These are runs of 4 systems, one row a step. Runs of the same system follow the same rule from any start.
Dad, run 1, 5 rows:
[[  4 -50  12   8 -22  -5 -14   7   4  27  21 -21 -27   4  49  27 -12 -25
   60 -18  10   0  13  60 -18 -39 -42 -10   1  -3   5  48]
 [ 14 -43  17  15   2  -5  -7 -26 -16  29   0   0   0  52  39  -3  13  -9
   55 -25  24  -9 -13  58   9  -8 -17 -29   0  16  23   0]
 [ -9  -7  18  24  23  -5  18 -40 -30  12  -1  26  10  58  12 -18  15  13
   13 -11  28  -2 -15  21  30   5  21 -14   9   4  11 -51]
 [-17  26  -5   6  23  -1   6 -28 -14 -17 -22  22  20  15 -23 -14  17  17
  -37  12   6   1 -17 -27  13  23  38   0  11  -4   1 -43]
 [ -9  40  -4  -6   4   9   2   6   3 -28  -6  14  12 -24 -24  -7   8   6
  -41  25 -17   5   0 -43   5  18  12   8   7 -17 -14 -22]]
rafo, run 2 (5 x 32):
[[  8 -24 -27   7 -15 -13  14   4  -7   3 -26  31 -35  10  31 -16 -22  34
  -28  -2   8  18  49  17  13 -27  41  19  -3  37  -5 -49]
 [  6  -5 -34 -14 -15  -1   0  45  31  -3 -12   4 -24 -23  15   3 -17  19
  -32   2  -7  14  47  -2  -1 -25  11  27 -16  34  -7 -18]
 [  5  21 -15 -28 -13   3  -5  54  44  -2  15 -18  -7 -34 -10   9 -19   0
  -26   7 -19  -5  14 -39  -7  15   2  25 -17  19  -8  12]
 [-11  21  -6 -17   1  15  -2  25  20 -14  32 -34  18 -19 -16  17   5 -24
   -5   6 -12  -8 -22 -34 -14  26 -22  -4 -17 -12  -4  27]
 [-11  21  15  -3  13  12 -15  -6  -2 -10  15 -24  30   5 -24  -1  14 -26
   21  -4   4 -13 -38 -11   4  22 -31 -21  -9 -27   1  29]]
Pur, run 3, 5 rows:
[[-13 -18  22  23  12 -11 -16 -22 -13  -1  25 -16  -3 -22  16  30   4 -56
   53   4 -36  -4 -18  17 -19 -19 -66 -35  56 -73 -24  86]
 [  6 -68   6  10 -14 -15  -8  -5  -5  31  -9  -4 -46 -14  47  28 -26 -16
   56 -17  -5  14  30  72 -21 -57 -36 -14  32 -11  -5  66]
 [ 22 -64 -19  12 -27 -12   5  13 -10  36 -20  17 -66  -4  48  12 -33  24
   16 -17  11  27  62  62  -9 -61   7  13   2  39   5   2]
 [ 17 -25 -21   4 -21  -7  14  23  -2  16 -29  33 -38  29  31 -16 -25  49
  -31   0  17  15  54  15  10 -16  44  18 -10  59  13 -65]
 [  9  27 -13  -4   4  10   7   1  -3  -4 -24  22  10  31 -15 -33   8  43
  -33  -3  26   1  14 -25  23  25  51  24 -23  37  15 -76]]
dabag, run 4, 5 rows:
[[ -22   69  -33  -31   -5   13    1   49   49  -43   12  -26   11  -90
   -57   10    4  -11  -76   39  -61   10   -1 -101  -23   23    0   29
    -1  -35  -29   21]
 [   1    3  -44  -38  -42    2   -8   63   46   -7    3  -27  -48  -84
    -1   20  -30   10  -55   21  -45   38   66  -41  -36  -26    0   36
   -10   22  -16   38]
 [  26  -57  -40   -9  -43  -24   -1   48   22   34  -18   -2  -70  -38
    42   18  -43   27  -19   -8   -2   34   84   30  -27  -63   10   32
    -8   48   -5   13]
 [  22  -74  -11   16  -17  -18    4   -3  -26   34  -25   38  -55   27
    57   -1  -39   24   28  -22   28   11   54   78    4  -56   17    4
     6   42   18  -20]
 [  18  -37   25   29    9  -12    8  -38  -35   26  -22   36   -2   80
    38  -24    2   23   31  -21   41  -11   -4   60   25   -8   19  -28
    10   21   21  -38]]

Which system made each run below?
run 5:
[[  0 -29  -2 -19 -25  -2 -16  33  23  22  33 -51 -19 -32  18  24 -13 -25
   38 -10  -4  -5   6  11 -21 -13 -37 -11 -17   2  -6  65]
 [ 10 -40   8   1 -20  -7 -12  11   6  31  25 -23 -11  29  31  16 -11 -11
   52 -22  24 -22   0  55   1 -13 -27 -11 -25  28  14  14]
 [ 13 -24   2  11   3  -2   3 -16 -12  28 -16  20  -6  53  22 -17  -7  15
   27 -22  34  -6  -4  41  17  -5  16  -8 -15  38  17 -30]
 [ -5  -6   2  18   5   0  11 -12 -30  -3 -35  41  -8  31   3 -20  -3  20
  -13   1  25   4   8   9  21  -2  29   1  16   8   2 -55]
 [-10  19 -10  20  18   6  10 -17 -22 -26 -29  37   5 -11 -11 -10  13   3
  -46  13 -18   8   5 -19  18   6  25   3  22 -17 -12 -32]
 [-15  27  -5   3   4  11   3  -9  -1 -27  -7   8   1 -32 -19  -3   5  -9
  -25  22 -29  -1  -6 -24  -6   7  -1  -2  24 -37 -17   8]]
 | Dad
run 6, 6 rows:
[[-11  19 -22 -18 -15   9   1  41  38 -15  15 -25  -5 -58 -19  12 -10  -1
  -35  13 -22   8  18 -40 -11   7  -6  19 -12   3  -8  22]
 [ -1 -17 -15 -20 -29   3  -5  44  33   7  13 -28 -20 -36  20  24 -29 -20
    3  -2 -19   5  31   2 -17 -12 -21  17 -12  15  -6  48]
 [ 11 -47   3   0 -29  -3  -8  24  11  27  13 -11 -26   0  34  15 -20  -4
   34 -14   8   3  24  40  -6 -32 -23   6  -4  15   5  23]
 [  6 -30  12  21  -5  -7  -2 -17 -23  18  -7  14 -19  27  30   0 -16   1
   33 -13  19   1  13  48  15 -23 -10  -2  11  11  10 -14]
 [ -7  -7   8  29  17  -7   3 -35 -37  -2 -27  31 -11  33  17 -14  13  10
   12  -3  16  -5   4  20  16  -9  18 -22  19  -4   6 -39]
 [-12  21  -2  13  20   3   5 -33 -24 -18 -14  18  11   6  -9 -17  18   4
  -10   7  -9   3  -8  -8  12  13  17  -9  26 -20  -3 -25]]
 | Dad
run 7 (6 x 32):
[[ -8 -10  15  -1 -11   6 -15  14  22 -12  36 -57  -7 -51  -2  43   8 -61
   52   3 -39  -9 -30   1 -32 -15 -83 -25  30 -52 -24 106]
 [  7 -28  34   9  -8   2 -17   9   9  32  48 -53  26  43  22  14  14 -38
   92 -33  28 -33 -48  42  -4  13 -61 -34 -29   1  18  52]
 [ 19 -15  16   0  10  -9   6  -6   6  28  28 -25  24  85  23 -16  11  14
   49 -31  55 -38 -42  33  24  27  -4 -22 -53  54  40 -33]
 [ 13   5   2  11   0   0   8  -5 -12  12 -22  25  13  58   7 -32   8  41
  -14  -8  42  -9  -2   4  25  23  49   3 -29  60  29 -86]
 [ -3  19 -19   0   0  -4  15  -6  -8 -13 -31  42  -8  -8   1 -20  -9  34
  -62  22  -3  20  34 -23   9   2  55  32   5  18   0 -61]
 [-10  13 -24  -7  -2  -1  10  11  -4 -34 -25  18 -23 -55 -13   6  -8   5
  -49  23 -32  29  39 -20 -12 -23  15  22  34 -13 -24  -1]]
 | Dad
